In the rows, 128 means zero.
One turn sends every row of this set to another row. A few are shown first. Where does it send the rows asked after them?
J265: [111 124 136 143  95 144 131 144  92 130 145 141]
J97: [116 125 115 160 113 150 128 134 108  97 146 141]
J951: [128 129 110 119 150 141 124  84 121 122 118 148]
J567: [101 129 119 124 119 150 114  97 112 164 141 169]
J683: [146 110 107 124 100 138 118 133 106 139 161 151]
J394: [112 123 136 127 159 160 110 133 145 139 151 158]
J266: [110 121 128 126  80 126 144 112 119 138 120 144]
J901: [142 105 128 124 120 141  78 118 114 136 129 153]
J777: [130 129 148 152 105 157 100  94 120 146 137 149]
J804: [118 118 146 117 127 144 126 138 158 110 113 134]
J512: [128 136 115  95 102 137 132 130 130 104 160 155]
J796: [106 129 130 112  87 132 158 118 123 125 126 154]
J124: [121 118 133 142 152 153  95 129 143 149 144 150]
J806: [112 135 129  98 139 135 149 145 119 123 140 132]
J468: [103 134 108 121 153 140 132 130 108 101 137 147]
J667: [109 127 116 135 111 142 125 109 107 163 157 172]
J791: [141 121 119 158 109 151 120  87 122 117 128 143]
J500: [123 130 137  95 123 140  92 117 138 101 128 157]
J184: [131 139 142 106 150 149 119  95 147 136 132 142]
J508: [121 116 145 131 120 135 139 149 152 112 129 133]

J97 goes to J791
J394 goes to J508
Where do these go?
J806 goes to J265
J124 goes to J804
J500 goes to J512

One turn sends every row of this set to another row. A few are shown first. Where does it send the rows asked after them?
J738: [145 114 149 127 145 121 135 150 125 140 129 164 124 122 154 109 128 142
 125 105 109 105 111 112 124 119 142 110 130 130 112 102 136 125]
J894: [142 146 144 132 127 114 137 122 110 104 153 116 151 131 137 143 113 173
 118 170 126 123 115 116 159 114 104 144 146 149 109 134 141 122]
J204: [126 126 135 135 146 111 128 135 100 115 138 123 134 129 140 158 112 146
 131 115 157 136 112 163 126 147 153 109 130 138 148 130 116 157]
J892: [126 143 113 126 130 114 122 134 106 104 121 104 143 134 139 155 105 120
 111 146 120 132 128 135 104 115 109 111 106 142 100 161 111 133]
J322: [137 122 117 124 156 120 139  91 152 127 152 157 132 156 118 141 149 142
 134 104 127 129 115 123 109 131 152 148 163 145 136 132 121 119]
J574: [123 131 140 105 112 144 110 113 142 126 107 119 152 125 143 116 154 120
 128 133 127 122 107 112 134 138 107 120 183 118 132 126 113 128]
J185: [122 141 114 126 128 169 107 144 111 109 120 111 140 152 142 142 134 112
 121 110 165 138 120 120 138 135 121 103 141 137 144 149 120 108]
J995: [103 151 138 122 137 143 109 132 121 104 110 131 169 119 103 134 133 141
 108 129 162 122 122 117 108 132 124 107 169 145 137 148 130 140]
J246: [101 139 113 122 147 135 153 115 116 118 157 108 136 144 146 104 129 126
 130 128 140 121 108 144 140 112  88 133 102 133 115 155 139 111]
J295: [132 127 149 122 116 101 110 131 105 133 109 128 152 117 132 147 126 104
 128 124 144 128  88 115 106 123 108 163 113 135 105 165 125 135]
J472: [162 124 115 108 138 124  97  95  99 128 145 133 168 128 114 120 129 141
 112 145  99 124 107 138 120 144 109 125 118 146 114 156 125 126]
J783: [117 109 106 112 133 107 129 140 134 141 143 130 119 117 144 148 123 117
 137 129 135 123  88 172 145 104 123 113 130 135 104 138 142 143]
J275: [142 142 133 135 116 144 118 125 113 143 111 114 145 127 103 139 116 152
 146 149 130 112 114 143 108 175 143 117 134 130 123 149 123 133]
J363: [131 137 123 141 130 149 116 125 134 138 117 135 165 145 127  92 134 151
 131 116 120 151 116  94 147 135 127 108 145 137 130 141 148 134]
J401: [112 128 150  88 131 138 143 118 104 126 117 139 130 109 137 143 122 133
 124 128 134 122 123 165 128 111 158 121 152 136 159 135 106 137]
J357: [160 103 158 143 109 126 126 134 115 145 149 147 160 147 129 142 112 147
 145 127 106 125 118 110 131 119  94 147 149 157 128 145 122 106]
J570: [134 106 125 128 133 130 161 113 108 106 148 120 169 115 135 100 128 145
 128 128 119 110 102 122 133 110 103 160 169 153 130 162 136 137]
J149: [122 123 146 139 120 138 106 139 143 124 139 140 151 139 157 125 121 132
 120 120 166 139 154 109 122 139 105 113 140 118 117 132 141 120]
J930: [146 134 105 104 168  99 118 130 109 113 137 119 135 124 121 134 142 146
 125 135 116 108 106 130 115 147 124 137 143 109 141 144 143  96]
J646: [119 144 124 132 123 128 154 121 128 111 107 117 137 125 138 129 116 140
 124 109 131 138  75 108 128  85 117 163 132 163 123 124 128 119]
J842: [150 126 140 123 162 122 142 158 145 109 141 137 164 126 126 162 137 135
 124  89 141 116 128  90 138 131 130 138 131 129 127 124 129 119]
J600: [116 109 123 109 125 161 132 130 150  90 144 131 137 158  99 135 123 152
 140 132 154 108 116 131 144 138 126 130 130 137 125 125 108 125]
J505: [136 132 122 128 135 116 151 120 142 176 125 154 148 139 131 138 120 126
 112 105 132 141 128 118  91 114 112 141 128 139 103 129 103 123]
J260: [143 127 143 145 126 137 116 117 133 124 127 132 154 180 136 133  87 138
 133 119 133 119 117 136 117  93 111 121 107 150 105 143 114 107]
J984: [136 140 116 114 134 107 141 119  88 135 118 155 150 127 134 162 125 153
 157 112 143 129  98 152 146 109 131 133 130 128 137 152 158 147]
J45: [172 123 134 138 115 135 141 118 112 144 151 124 152 155 138 163 100 130
 129 127 135 121 118 114 140 105 142 125 171 127 102 137 101 122]
J841: [153 106 135 122 124 114 145 113 106 108 138 159 124 110 129 129 123 137
 142 130 149 142 104 166 115  83 130 132 157 129 125 115 143 118]
J69: [146 125 148 115 168 127 114 122 123 124 142  97 145 111 142 104 159 124
 126 140 139 130 119 101 137 106 122 112 108 135 138 154 148 122]
J718: [121 139 146 119 117 145 136  88 129 155 104 111 123 120 142 124 136 133
 136 119 132 120 141 110  96 100 144 119 142 130 131 138 123 123]
J306: [125 133 106 115 148 116 166 124 112 126 107 110 150 132 145 154 122 124
 116 138 138 122 101 104 110 102 112 145 160 134 130 167 101 150]
J565: [167 118 131 108 148 122 121 133  98 135 119 150 117 143 134 145 130 145
 115 139 116 116 100 163 155 109 129 124 144 139 111 145 152  96]
J765: [125 138 103 114 142 127 139 125 123 117 140 127 124 127 113 117 133 129
 133 130 158 109 121 132  92  80 117 116 116 106 144 115 133 117]
J426: [141 153 128 147 153 120 143 138  95 126 160 139 157 117 119 179 114 132
 141 132 121 134 106 110 106 138 102 130 144 127 144 149 131 123]
J659: [152 124 160 103 152 137 127 118  94 132 114 158 147 114 139  95 146 131
 131 151 121 111  96 134 136 116 145 121 139 131 140 133 125 140]
J164: [117 107 128 107 115 136 117 121 107 127 147 124 151 147 113 118  90 122
 117 123 134 112 115 132 130  92 142 125 126 139  96 185 130 129]
J880: [149 165 120 118 122 131 139 129 115 165 130 150 152 136 121 163 139 119
 136 116 127 114 135 135 113 129 124 116  97 128 144 132 141 129]
J623: [140 121 125 112 130 137 128 110 161 140 168 131 142 140 127 115 128 120
 130 143 128 119 120 168 134 148 126 123 116 160 128 139 150 121]
J411: [115 107 135 125 142 116 116 138 120 122 148 143 104 162 158 137 127 160
 132 111 147 119 110 125 152 131 129 106 102 132 121 122 130 135]
J471: [136 127 131 146 149 109 126 116 116 131 135 178 128 151 133 155 148 131
 125 119 134 118 108 150 120  94 147 120 140 139  84 135 137 147]
J456: [134 119 121 105 138 152 134  86 147 114 147 135 141 148 128 144  90 140
 123 120 140  98 104 133 112  86 110 133 165 131 144 134 117 112]

J472 goes to J456
J894 goes to J646
J185 goes to J149
Where do these go?
J357 goes to J570
J565 goes to J841
J765 goes to J880
J600 goes to J842
J401 goes to J204

